128 stands for zero in the data rows.
Here are some points:
[153 137 116 152 150 153 132 122 122 156 129 163 154 119 128 118 117]
[162 127 163 180 209 137 108 133 184 141 175 184 141 121 127 155 144]
[144 107 116 113 114  88 118 136 165 133 123 140 109 128 125  96 118]
[103 115  81  87  90 109 109 130 138 142 112 111 122 120 136  84 160]
[114 108  93  99 103  86 121 136  85 126  86  92 118 123 145  98 125]
[104 122 121  86  86 120 141 115  92  95 120  84 120 123 127 143 124]
[147 112 112 158 144  92 120 139 144 172 119 136 132 125 121 115 119]
[126 144 131 106  95 134 123 116  88 104 122  79 142 119 126 122 132]
[131 118 105  71  96 117 125 121  89 105 123 102 124 120 134  88 119]
[112 149 170 143 121 175 124 132 100 106 155 122 151 118 121 174 119]
[125 146 158 122 118 154 144 113 109 104 129 112 130 118 120 151 125]
[114 133 131 100 109 159 136 114  96 151  86  96 109 149 131 101 132]
[112 133 123  89 123 120 154 118  89 109  85  76 118 130 131  88 128]
[108 144 129  83  91 115 125 137  88 104 136  78 116 119 128 108 122]
[133 131  83  98 115 100 126 134  89 108  97  87 147 170 122  86 131]
[126 121 167 144 117 189 120 129 144 143 170 147 132 149 129 199 128]
[108 129 155 131 133 116 145 123 124 147 121 122 107 147 130 153 121]
[109 108  83  99 100  95 112 138 128 127  81 107 103 117 128  80 124]
[127 167 180 150 127 151 129 142 149 120 164 153 134 128 122 179 126]
Then 24 other points, each followed by its number:
[114 117  80  86  87 109 112 132 106 107  83  93 110 123 121  95 156] 0
[126 121 109  65 168 115 145 144 151  98 115  88 114 135 130  97 138] 1
[150 115 157 184 139 121 149 126 187 147 132 176 135 129 114 150 125] 2
[108 123  88  76 100  89 111 127  99 111 116  92 113 118 129  93 133] 3
[151 171 198 173 137 179 144 131 130 149 158 169 161 134 150 204 124] 4
[145 128 154 177 149 144 129 119 167 154 136 184 144 121 116 142 118] 5
[137 146 150 197 179 150 119 129 186 156 172 191 149 123 117 188 121] 6
[149 128 118 178 210 129 120 148 198 114 171 172 128 120 118 142 149] 7
[135 124 110 114 183 122 113 126 158 112 152 140 117 136 134 107 120] 8
[133 117 127  89 109 109 112 114 136 117 144 117 103 153 132 138 125] 9
[106 119  82 107 109  98 109 129 121 152  82 127 111 131 129  78 123] 10
[124 148 200 191 133 176 152 127 151 150 186 160 139 127 148 199 128] 11
[116 124 109  67 144 120 123 120 111  95  84  86 104 121 115  93 136] 12
[113 109 110 143 139 113 106 137 118 153  88 126 110 131 136 106 119] 13
[145 122 125 184 139 149 118 114 136 150 139 161 162 121 132 168 132] 14
[131 113 115 147 128 142 111 134 142 130 109 146 117 121 125 110 117] 15
[111 121 110 137 136 133 126 134 131 151 103 147 117 128 117 115 134] 16
[162 118 114 144 141 143 132 130 136 132 126 163 159 117 114 123 120] 17
[103 114 103  65  93  96 130 116  96  99  92  93 123 122 122  96 135] 18
[138 157 195 168 144 175 150 121 134 136 204 171 169 140 131 207 119] 19
[146 151 193 177 108 183 143 116  95 144 174 145 167 130 132 195 121] 20
[131 110 116 155 150 117 113 122 142 137 121 151 146 123 116 127 126] 21
[124 160 187 150 119 170 142 117 134 114 144 138 146 118 122 177 130] 22
[101 124  79  89 101  90 108 120 123 101 101 106 105 118 117  82 118] 23
Which of these numbered points is nearest to each point below, looking only along the 3 directions in which the first points spread most? Its number follows each.
[168 129 144 192 154 122 106 129 139 163 103 143 153 130 139 169 122] > 14
[125 116  80 111 131  89 112 117 119 116 116 133 124 145 119 121 136] > 1
[151 118 112 153  99  87 128 122 203 126 147 171 105 124 138 128 147] > 8
[123 110  80  93 114 114 129 144  89 153 103 107 105 132 143  75 126] > 10
[106 138 170 144 111 157 106 126 114  98 161 125 116 138 127 173 124] > 22
[135 107 155 184 154 122 130 123 179 169 145 173 125 117 118 160 118] > 2
[117 162 155 140 114 168 127 141  99  98 152 127 133 133 139 153 123] > 22
[149 116 144 154 185 139 118 130 171 135 138 165 139 124 127 139 131] > 5
[101 132  87  82  88 124 113 126  98  96 108 106 104 144 134 102 131] > 18
[103 138 146 135 114 137 170 137 135 147  87 100 136 135 144 118 129] > 16
[104 112  82  81  97 100 134 128  89 106 100 107 104 120 141  77 123] > 0
[147 147 140 112 118 140 119 132 105 106 156 117 118 130 128 145 118] > 9
